One hidden turn or mirror swaps the rows below in pairs. Which row is each named row swapped with?
The rows were stretched afterwards, more along some directions than others.
Vad: [-2.79 -1.23  2.42  0.99  1.21  0.17  4.97  1.71  0.27  0.15  1.56  0.38
  1.21  0.01 -3.07  0.51  2.07 -1.65  1.83]
Ror: [-1.90 -0.04  0.95 -1.70  1.26  0.59  4.20  0.77  2.34  2.45  1.42 -0.53
  0.47 -1.46 -2.63 -0.71  3.47 -1.07  2.77]
boz: [-3.06 -0.69 -0.35 -0.56  1.38 -1.22  1.58  0.56  0.42  0.25  1.70 -0.33
  1.01 -1.10 -2.08 -0.67  0.31 -1.79  1.07]
Muviv: [-3.02 -1.04 -0.62 -0.62  2.43 -1.36  3.11  0.69  0.83  1.58  1.09  0.37
  1.08 -4.08 -3.24 -0.62 -0.99 -1.23  0.27]
Rirak: [-3.34 -0.41  2.18 -1.00  0.71  1.45  4.08  2.07  1.02  0.64  0.05 -1.59
  2.37  0.20 -3.38  0.35  2.21 -1.26  3.10]
mezes: [-2.92 -1.18 -0.34 -0.72  0.66  0.55  0.86  3.46  1.26  1.21  1.24 -0.34
  1.63  1.39 -0.87  0.15 -0.46 -2.63  1.91]
dile: [-0.79  1.20  1.29 -2.58 -0.15  1.36  4.79 -0.30  1.01  0.20 -0.73 -0.88
  1.90 -1.22 -2.88 -0.49  0.41 -0.27  3.37]
Vipe: [-2.20 -1.52 -0.12  0.29  0.13 -0.96  1.63  2.81  1.12 -0.12  1.06  2.82
  2.41  0.46 -1.03 -0.57 -0.99 -1.22  1.97]
Pama: [-1.30 -1.39  2.26 -1.69  1.42 -0.22  2.82  2.59  3.02  1.86 -0.24  1.95
  0.15  1.15 -2.69 -0.32  2.61  0.45  2.74]
Pelat: [ 0.41  1.51  0.58 -1.74  0.22  0.05  4.60 -0.52  1.16 -0.42  0.34 -0.26
  1.13 -1.79 -3.51 -2.63  1.75  0.05  3.73]
Fuge: [ 1.44  0.33  0.91 -1.70 -0.30 -0.74  2.25 -1.31  2.05  0.61  0.26  1.44
  1.66 -1.62 -1.19 -1.93  0.52  1.58  2.32]
filak: [-0.08  0.95 -0.12 -3.45  0.78  0.50  2.55  0.26  2.84  0.76  0.88  1.42
  1.02 -1.96 -2.30 -1.65 -0.25 -0.27  2.99]
Gadi: [-3.78  0.21 -0.02 -0.13  0.58 -0.71  2.96  1.63  1.07  0.95  1.92 -0.57
  0.36 -1.92 -0.92  0.85  2.43 -0.53  2.62]
nup: [-3.78 -2.54  1.15  1.56  1.08 -1.01  2.50  1.34  0.98  2.26  1.59 -0.15
  2.10 -0.20 -1.25  0.40  1.57 -2.24  0.61]
biti: [ 0.38  0.29 -0.11 -1.06  0.59  0.40  3.26 -1.36  1.97  1.40 -0.72 -1.07
  1.75 -2.56 -1.47 -2.62  0.86 -0.30  1.76]
rogop: [-3.17 -1.19  0.85 -1.28  0.41 -0.01  2.75  5.05  2.46  1.38 -0.15  1.24
  2.38  1.46 -2.52  0.07  0.09 -2.45  3.70]
Kuzo: [-2.25 -0.30  2.27 -0.03 -1.29  1.05  3.85  0.37  0.16  1.07  0.66 -1.82
  1.93  1.34 -0.94  0.70  3.01 -0.90  2.51]
pide: [-1.48 -0.07 -0.30  0.71  0.81  0.42  0.71  1.85  2.11  2.00  0.92 -0.54
  0.69  0.30 -2.20  0.93  1.59 -2.71  0.96]
Notar: [-4.59 -2.44  0.67  2.27 -0.13 -0.36  1.92  4.48  0.70  1.52  1.87  1.23
  0.63  2.26 -1.58  1.71  3.54 -1.38  2.25]
Mube: [-1.29 -0.57  0.64 -1.24  0.15  0.53  2.97  3.75  2.96  0.49  0.27  2.28
  2.98  1.12 -1.07 -1.00 -0.30 -0.83  3.83]
gifi: [ 0.71  1.28 -0.12 -1.86  0.71  0.08  3.01 -0.56  1.87  1.53  0.36 -1.52
  2.54 -1.96 -1.74 -2.89 -0.29 -1.56  2.35]
nid: [-1.78 -0.55  1.48 -1.21 -0.04 -1.60  2.89  2.22  1.34  0.45  1.56  2.56
  0.84 -0.29  0.05 -0.42  0.97  0.43  2.93]
Nus: [-2.63 -1.48  1.20  0.28  0.53 -1.43  1.63  3.08  0.78  1.22  1.18  1.54
  1.83  0.36 -1.87 -0.75 -0.66 -1.56  0.44]
Vid: [-3.14 -1.13  0.93 -0.14 -0.13  0.57  3.26  5.00  2.38  1.28  0.95  1.53
  0.68  1.82 -3.00  0.70  3.98  0.39  4.51]
gafiv: [-0.45 -0.67  1.97 -1.59 -1.56  0.97  2.65  1.78  0.90  0.37 -0.49  0.78
  0.52  2.64 -1.61 -1.09  2.38  0.67  3.43]
Meki: [-0.69 -0.72  1.56 -0.66  0.57 -0.85  4.01  0.85  0.22  0.44  0.30  0.94
  2.05 -0.58 -3.74 -1.37  0.69 -1.76  1.13]
Povu: [-1.31 -0.21  1.36 -0.63 -1.19  0.37  2.80  2.51  1.01  2.30  0.85 -0.15
 -0.09  1.59 -2.83  0.02  3.46  0.00  3.44]
Sopi: [-1.63  0.30  0.04 -2.10  2.15  0.66  3.12  0.18  2.79  0.92 -0.85 -0.60
  2.39 -2.14 -2.32 -0.88 -1.25 -1.72  1.65]
Suda: [ 0.35 -0.89  1.75 -1.45  0.63  0.07  0.75  2.59  4.07  1.89 -0.16  3.26
  1.25  0.50 -1.35 -0.43  0.37  1.04  2.85]
Muz: [-2.22 -1.34  2.20 -0.51  0.82 -0.66  2.42  3.02  1.14  0.44  0.86  2.39
  0.34  1.57 -1.40  0.88  0.97 -0.76  2.62]
zok: [-3.66 -1.16  0.27  1.44  1.03 -0.78  0.11  3.78  1.64  2.38  1.96 -0.12
  0.12  0.70 -2.03  0.75  2.18 -1.56  0.69]
nis: [-2.54 -0.23 -0.15  0.16  2.54 -0.76  2.96  0.41  1.56  1.07  0.78 -0.03
  0.86 -3.26 -2.28  0.30  0.31 -1.50  1.38]
kimaz: [ 1.34  0.73  1.61 -2.20  1.27  0.47  3.06 -0.02  3.38  1.97 -0.06  0.23
  0.77 -0.74 -1.51 -1.53  2.46  0.62  3.34]
Seso: [-1.16 -0.91  0.37 -0.11  0.52  1.34  2.75 -0.70  1.17  1.32 -0.78 -1.97
  2.05  0.24 -1.33  0.14  0.98 -2.07  1.23]
dusu: [-2.90 -1.66  0.97 -0.31  1.61 -0.13 -0.28  4.30  2.17  2.22  2.06  0.96
 -0.39  2.56 -0.57  1.04  1.53 -1.66  1.63]
vemi: [-2.52 -2.07  0.76 -0.03 -0.15 -1.05  0.19  2.47  1.34  0.67  1.47  2.57
  0.97  1.44 -1.60  0.55  0.17 -0.27  1.76]
ser: [-0.23  0.11  1.58  0.05 -0.95  0.59  3.54  1.60  2.00  1.66  0.40  0.99
  0.66  1.22 -1.04 -0.36  2.15 -0.78  3.25]
kesef: [-0.18 -0.54  0.67  0.19  1.06 -0.18  0.88  2.10  2.83  0.30  1.47  3.39
 -0.10  0.04 -1.80  0.48 -0.07  0.12  1.97]
Fono: [-2.70 -1.18  0.35 -0.75  1.63 -0.72  2.25  4.67  3.40  2.44  0.43  0.94
  0.84  0.08 -3.47 -0.33  2.79 -1.20  3.79]
vosiz: [ 1.06 -1.50  1.41 -1.70  0.16 -0.28  2.93 -0.53  1.27  0.39 -1.03  1.71
  1.38  0.41 -2.42 -1.65  0.74  0.75  1.98]
Kadiv: [-3.04 -2.49  0.75  1.22  0.65 -1.84  1.71  1.73  1.26  2.77  1.59  1.83
  0.39 -0.08 -0.55  0.66  1.05 -1.53  0.23]
Refo: [-2.33 -2.20  0.01 -0.05  1.24 -1.25  2.04  3.01  1.51  2.58  1.40  1.40
 -0.03 -0.85 -2.81 -0.45  2.13 -0.14  1.70]

Gadi swaps with nid
mezes swaps with Refo
rogop swaps with Fono
Povu swaps with gifi
Fuge swaps with Kuzo
dusu swaps with Muviv
kesef swaps with Vad
pide swaps with Meki

